One vector is turned by the same rotation once a step. Each row is the vector after some number of steps, and that number follows the row.
The counts run from 0 to 201.
[  4  -9   6   0   6  -9  11  30  11  -2   3   1 -19  23  11  -5  -6   8
   8   6  -2   4   7  15  -4  -3  13 -28  15  12 -33  10  -5   4 -27  14
  16 -12  -8  -4  13 -10   1   7   3 -19  18  11  15  17  -4  11 -14   1
   3   0 -25  -4 -10  -9 -18  34  10   0   1  13 -16  -9 -17  27  -6  -9
  -3 -12  10  20  -4  19 -10  15 -15  17   7  -6   6   1  -7 -16 -33 -10] | 133
[  6   4   7  -2  -5  -9  17  26  -4 -10   6   7 -22  29  12  -6 -13  11
  22  -3   2   9   3  -2   3  -3   5 -20  10  15 -24  12 -12   7 -28   9
  11 -20   0   0  -2  -7   3   1  -4  -7  13   1  14  17   0   5 -22   1
  -4  -6 -19  14  -2 -14 -17  31   2 -10   3   9 -12  -8 -15  25  -1 -17
  16 -19  -1  17  -2  21  -1  21 -13  20   1  -5  11  17   0  -4 -26 -14] | 57
[ -1  -4  -5   8  12 -22  10  19  -2 -27   6   2 -16  28  -1  -9 -10  16
   8 -14   7   6  22 -10 -20  -5   2 -23  12  22 -20  12  10  -7 -26   1
  -9 -12   4 -17   9   3  -9   1  -4  -9   0  30   9  19   2   8   7   4
   4  -8   2   4 -12 -10 -15  22  21   9  10  -3   9   2  -7   8   8 -10
  15  -1  -1   3  -5  11  -9  21  -7  16   5   0   3   4 -13  -2 -47  -6] | 14
[-10   9 -31  -1  -2 -19  12  25   0  -4  12  13  -6  28  -5   1 -15  15
   7  -8 -18  -2  17 -13 -20  -3  12 -13  -7  10 -14  17 -18  -6 -12   1
   4  -5  -1 -21   7  10   7  18   3 -22  17  17   3  25  -9   7  -4  12
   3  -1 -11 -21 -26  -6 -10  30  19   3  -2  17  -7   5  -7  20  12  -2
  23  -1   4  16   5   4 -15  11  -9  16   3  -5   5   6  -2   4 -38   0] | 176
[  4   7  -1   9   2  -4  11  26   3  -4  -5   5 -12  38  -7 -12 -21   9
   4 -15   5   5  17 -15 -14   1   4 -23  13  17 -18  14  11   5 -25  -1
  -2 -16   2  -8   3  -1   1  -1  -3  10   5  29   2  24  15  12   1  17
  16   2 -14  -2 -13 -12 -10  13  13   1   4  -3  -1  -2 -12  22  14 -16
  34  -1 -11  -3  -3  24   6  21  11  19   3   9   3  11  -2  -5 -33   0] | 72
[-16   4 -14   0  17 -26  12  23   8  -4  10   1  -9  34  -5   0 -25  10
  11 -13  -2   6  21  -1   0  -3   7 -29  16  16 -20  21   7   0 -28  -3
  -5  -8  -7  -8  14   6  -5  11   4   0   8  21   3  20  13  13  -5  11
   3  14  -6 -13  -1  -5  -4  21   9   1  11  -2 -13   0  -6  14  13   2
  15  13 -10  14   8   9   1  31 -13   9   1  15  -1  -4 -14  14 -39 -12] | 21
[ -7  12 -20   9  12 -16  13  21   0  -5   6   2  -9  42  -8  -5 -24   9
  11  -7  -3  -7  23  -3 -14   1  16 -20   6   7 -25  25   9  -7 -18  -6
  -6  -6  -4  -8   9   4  -2  12  -1   3   4  25   8  23   1  -1  -3  14
   2  -2  -5 -11 -13 -17 -12  23  17   2  -4  -4  -8   0  -9  18  12  -4
  21   8  -9  11  10   0  -2  26  -3  17   4   9   0   8  -4   5 -42   2] | 195
[ 12  -7   1  11   8  -4   7  29   5 -12 -10  18 -21  24  -8 -10 -11   7
  -1  -4  -1  -3   7   0  -9   5  17 -15  -2  11 -16  20  -1  -5 -10   8
   7 -16  13 -15  10 -15   3   9  -3 -12  10  27   9  23  -4   2  -2  10
   7 -18 -20  -5 -18 -18 -21  38  11   6   5   7  -2  -1   0  18   9 -15
  15  -6  -1  -1  -3   8  -2  19   4  28   0 -15   3  11  -7 -17 -41 -10] | 82
[  4 -12 -15   6   4  -7   4  37  -3   7   7  25 -14  33 -24 -15   7  16
  10  -2  -7   5   0  -5 -10 -17  10 -29   8   6 -17   1   3  10 -27   5
  -4  -7   4  -4  10   7   0   4   2 -21   3  14   7  17  -4   3  -4  -3
 -12   2 -27 -22 -21 -11 -12  20  25  10   7  15   3 -13  -2  25   2 -14
  18  -9  11   1  -4   8  12  -8  -3  21  -5   5  -1  18 -19  -2 -32  -2] | 93
[  3   8  -5  -1  -4  -7  15  26   1  -1   9  10 -18  23   5 -23  -5  11
  17 -15  -7   8   8  -2  -3  -4   8 -24   8  15 -16   6 -12  17 -35  10
  -3 -19  -3   0  18  -1   2  11   0 -23  16  -3   1  23   9  13  -3 -12
  -8   6 -21 -12 -11 -14 -17  15   9  -5   5  11   3  -9 -15  26  -3  -9
  11 -16  19  12  -4  26   2  16  -4  10  11  -5  16   9 -10 -11 -18   1] | 124
[  2   0 -11   5   5 -19  16  33  -2   1   6  13  -9  35  -4 -11 -10  10
  15 -15   0  10  16   0 -30  -4  13 -29   7  12 -22  16   4  -3 -27   1
   5  -7 -11  -1   1  10  -5  -2   1  -4  -6  24   2  19   2   3   1  22
  12  10 -12  -9 -18  -7  -2   9  15   1  -6  -6  -7   1 -14  30  -3  -8
  28  -5  -4   8  -9   7  -8   1  -1  19   2  12   5   8 -11  -2 -40  14] | 120
[ -3 -21 -13   9  13 -18  -8  30   3   3  10  14 -14  25  -6   4   9  14
  10   1 -11  12   8 -10   1 -12   8 -30  -2  13 -16   2  -3   0 -27   7
  13   1   4  -7   9  11   0  -4   2 -26  21  21   6  18  -3   6   4   0
   0  -4 -14  -8 -25  -1  -4  28  31   5  15  23 -14 -12  -6  25   8 -14
   7   3   7   3   2   1  -7   2 -17  18 -10   1  -2  -4 -12   2 -41  -9] | 160
[ -3  -4 -12   5  14 -28  17  21  -4 -26  14   0 -17  34  -5 -16 -16  17
  15 -13   5   3  18  -5 -20  -7   3 -21   9  24 -18  18   7  -6 -26  -6
   2  -9   0 -14   8   5 -12   2   0  -7   0  29   4  23   0   6   3   5
  -1  -7   2   1  -8 -15 -14  20  28  10   4  -3  -1  -2 -10   3   6  -2
  17  -4 -10  12  -2   1  -5  21 -11  16   5   5   0   3 -10  10 -48  -2] | 13
[ -1   4  -4  10  -8 -21  11  25   0   1  17   5 -12  40  -3  -6 -13  13
  30 -17   0  20  10  -9  -6  -9  -1 -27   8  21 -14   6   1   8 -41   5
  -9  -7  -6  -4   0  10  -3 -11  -2 -16   4   3  16  17   1   8  -9  -1
   2   2 -12   5 -13  -3  -2  18   9 -12   7  -2  -3 -10   4  35  -4 -12
  18  -4  -3   9  -4  14   5  18 -17   9   4  10   6  15  -8   5 -40  -6] | 171
[ -1   0  -5   0   5 -19  12  21   2 -23   2  13 -22  17   2  -9 -10  16
   6 -11  -5  -1   8 -13 -10  -5   6 -11   1  24 -11  19 -11 -12 -15   5
   8 -16  10 -24   5  -6   1  14   1 -21  13  16   4  27  -1   9 -12   6
  -1 -17  -6  -4 -15  -7 -14  41   6   3   9  12  -3   4   7   6  10  -4
  18 -10  -2   9   2   7   0  31  -9  20  -6 -10   2   4  -7  -4 -46 -20] | 32
[  3  -5  -6   7   4  -3   4  25  11 -14   5   5 -18  25  -9 -10  -1   9
   0  -3   1   5  13 -12  -9  -7   2 -23   8  15 -24   3   6  -4 -29   5
 -13 -12   3 -13  16  -1   5   5  -5 -22  17  22   8  22   2  13  10  -8
   6  -4 -20  -3 -24 -10 -19  27  21   5  15   5   8 -14  -8  24  12 -12
   7   2  19  -5  -7  15  -1  15  -7  22   2   2  10   3 -12 -19 -40 -16] | 16
[ -4   4  -3  -1  -8   9   8  27  14   4  -4   3 -18  31  -5  -3  -9   8
   3  -4  -6   4   7  -8  -3   1   5 -29  14   6 -25  15   5  14 -28   2
   2 -15   4  -7   6   1  10   8  -3  -5  21   8  11  20  13  10  -2  -3
   4   3 -38  -9 -20  -8 -18  26   8  -5   2  16  -6 -15 -22  30   7 -19
  22 -12   4   5  -1  26   4  16  -2  23   0   1   8  12  -6  -8 -27 -11] | 199
[  5   3   0  -4  -2 -19  23  26 -12 -17   7  20 -14  18   5 -22  -7  15
  12 -14  -2  10   8  -2 -10  -9  12 -17   6  18 -14  13 -24   8 -31  16
  14 -28   6  -7   7  -6   1   8   3 -19   5   6  -2  20   4   9 -19   3
  -9  -2  -2   0  -1 -16 -14  33   4   1   4   8  -6   5  -6  15  -1  -5
  21 -19   2  23  -7  19   3  22  -4  20   4  -9  11   6 -12  -4 -28 -12] | 107
[  4  -3   6   5   1 -16  11  22   4  -8  11   8 -15  32  -1  -2 -10  19
  10   0   8  -5   8  -6   3  -6   9 -19   8  14 -33   3   1   4 -33   8
  -9 -12   1 -14  11  -3   7  -2  -9 -17  15  12  23  18  -4   5  -4 -11
  -3 -10 -15  11  -8  -3 -19  26  14   0  10  12   6 -14  -6  32  10 -16
   3  -9  15   9  -3  20  -2  14 -11  15  13  -7   9  18  -4 -10 -33  -4] | 190
[ -4  -2  -9   0  -4   5  10  32  17  -6  -4   3 -24  26 -10  -1  -4   9
   5  -6  -9   2   1  -4 -27  -4   4 -23   7  21 -17  14   1   1 -17   1
   6 -13   1 -19  -2   8   7   4   1 -13   9  13  12  17   0   8  -9   9
  -1   0 -30  -6 -31 -11 -12  26   6  -4  -3  16  -1 -15 -11  18  -2 -12
  32 -13   5   4  -3  18   0  11  -8  23  -2  -2  10   5 -15  -5 -42 -19] | 25
[ -5   3 -19  -8  12 -20  15  20 -16 -11  12  16  -8  28  -1  -7  -7  23
  10  -9  -4  -1  16 -19  -4 -13   9 -19   7   7 -18  14 -22   5 -28   2
  12 -13   2  -7   4  11   1   8   1   0  22  19   3  20   4   8  -8  -3
 -11  -7  -8  -9  -1 -13 -21  25  30  12   3  21  -3   3 -29  15  14  -7
  15 -10   0  25   8  14  -8  10   2  18   0  -4   5  12   3   7 -24  -1] | 60
[  7 -10  10   5   6  -9  10  28  11 -21   4   3 -20  25  -7 -14   0  13
   3  -8   8   5   9  -8 -22  -7  -1 -29  19  23 -26   8   8  -3 -32   7
  -5 -16   4 -14  10  -1  -3  -7   2 -19   7  24  15  17  -2  10   5   2
   4  -4 -17   4 -21  -4 -17  20  14   8   8   6  10  -8  -6  19   3 -15
  15  -8  16   3 -14  19  -2  11  -3  15   3  -1   8   3 -13 -18 -39 -10] | 140
[ -7  11  -6  -9  -2 -14  13  18  -2 -11   8  16  -8  24   1 -10  -4  23
  -1  -5   2   3   7 -20 -13 -11  10 -24  13  10 -20  14 -18  -8 -28   4
   2 -20   0 -16   2   5  17  14   1   1  12  11  -1  22  14  11 -11  -2
 -13   1  -7   0  -3  -8 -12  29   8   4  14   7   3  -2 -12  19  15  -4
  26  -3   1  15  -8  20   8  23   2  26  -7   4  13  -1  -9  -3 -36 -30] | 41
[ -8  10 -14  -6  -3 -10  14  24  -6 -10  11  16  -3  28 -10 -10  -2  20
   1  -4  -2   3   9 -17 -22 -14   6 -19   8  10 -18  12 -15  -7 -19   3
   5 -14   0 -17   1  16  16  12  -5  -5  14  13   0  21   8   7  -6  -4
 -11   1 -11  -6 -13  -3 -10  27  17   5   4  15   5  -3 -17  24  10  -5
  30  -3   6  14  -7  10   5  13   4  30 -10  -2  14   5 -11  -3 -34 -22] | 42
[  4  -5  -3  -8   4 -23  18  27 -10 -13  11  24  -9  18  -3 -16  -2  21
   8  -9  -3   8   7  -7 -15 -10  15 -16   1  15  -9  10 -29   4 -25  17
  14 -21   5 -13   7   3  -1   9   5 -22  13  12   4  22  -5   9 -19  11
  -9  -9  -5  -8  -4 -16 -16  32  10   7   4  18   0   9  -8  11   1  -3
  20 -13   6  26  -6  18  -6  10   1  19  -2 -13   6   2  -4  -5 -28  -6] | 108
[ 10  -7  -3  12   2  -2   7  29   8  -5  -5   5 -22  21  14 -15  -5   0
   9  -8  -3  12  11  12  -9   6  10 -20  -3  17 -22  10   3  -4 -16   9
   7 -14   4  -1  16 -16  -5  11  -1 -16  10  19   4  24   7   3   6  10
  12  -2 -18   1 -26 -14 -14  27  14  -8   1   0 -11  -4 -11  22   2 -19
  10  -5   3   3 -10  11  -7  25  -9  26   5  -9   4   9 -10 -25 -38  -3] | 131
[ -1   2  -9  13   3 -23   3  27  -6   6  16  15 -10  39 -14  -1 -10  18
  23 -16  -3  15  13 -21   4 -11   3 -30   0  10  -6   4   4  11 -37   1
  -9  -5  -2  -4   1  13  -1 -11  -1 -14  10  11  16  19   4   7  -3   6
   4  -5 -14  -5 -15   0  -2  20  12  -8  12   6  -3  -8   6  40   4 -17
  18  -2   1   0   1  11   6  17 -15   9   5  13  -1  19  -7   7 -37   1] | 46
[ -7  11   4  -7   7 -26  13  19   3  -8  12  12  -3  21   5  -3  -9  15
   4   0   6   4   8  -7 -12 -12  13 -23   8  14 -27  19 -15 -16 -22  13
   3 -15  -1 -16   3  -2  13  15  -4 -12   5  19   6  17   5  11 -14   5
  -7   1  -5   5   1  -4  -6  35   0   5  10   5  -4   6  -7  24  11   2
  15   0   1  18  -9  14   1  30  -7  20  -6  -2  13  -6 -14  -6 -43 -23] | 165
[  6   2  -5   5  -2   7   7  31   3  -8  -4   6 -17  28  -4 -14 -16   7
   6 -13   0   3  14 -13 -15  -3   4 -23  10  16 -16  12  10  13 -30   0
  -5 -18   4  -7   4  -3   2   2  -4   4   8  15   7  18  15  11   5   9
  11   1 -25  -5 -22 -11 -17  17  11  -4   6   1   0  -9 -11  25  11 -21
  28  -8  -2  -3  -6  22   9  17   6  27   2   2   5  15  -8  -9 -34  -4] | 73
[  9   1   5  13   4 -14   5  22   2  -2   7  14 -13  33   1  -4 -11  11
   8  -2   6   3  13 -11  11  -1   7 -24   3   5 -28   4   7   2 -36  10
 -12 -14   6  -7  12 -10   6  -2 -10 -14  14  20  17  22  -1   4   4  -2
   5 -13 -13   8  -5  -9 -18  26  13   1  11   2  -2 -11  -5  36  17 -19
   2  -9   9  -3  -3  20  -2  24  -1  18   6  -5   6  20  -8 -15 -29  -3] | 65
[ -5   0 -19   4   7  -8   4  29   9   9  12   0 -13  31 -13  -2  -8  13
   9   5  -8  -2   6   9  -3  -8  15 -27   9   5 -30  12   4   6 -27   3
  -2   0  -6  -6  18   2   8  11  -2 -26  18  12  12  20  -5   7  -3 -15
 -11   3 -30 -16 -17 -10 -20  30  19   3   3  15  -8 -20 -11  28   4  -9
  -8   1  16  11   3   6  -2  11 -12   9   3   1   1   7 -21  -8 -36 -11] | 18
[  6   6   4  11 -11  -1  15  29  -4  -5   3  10 -23  34  14  -9 -14   4
  26  -4   0  14   8   2   1   1   4 -20   1  10 -21  16  -2  11 -26   6
  10 -12  -1   6  -3  -6   3   0  -6  -9  12   7   8  21   4   3 -10   3
   4  -9 -16  14 -14 -13 -11  28   5 -18   2   6 -20  -8 -11  33   3 -20
  25 -13 -12   9  -5  18   3  21 -10  25   4  -2  10  27   2  -4 -32 -10] | 56
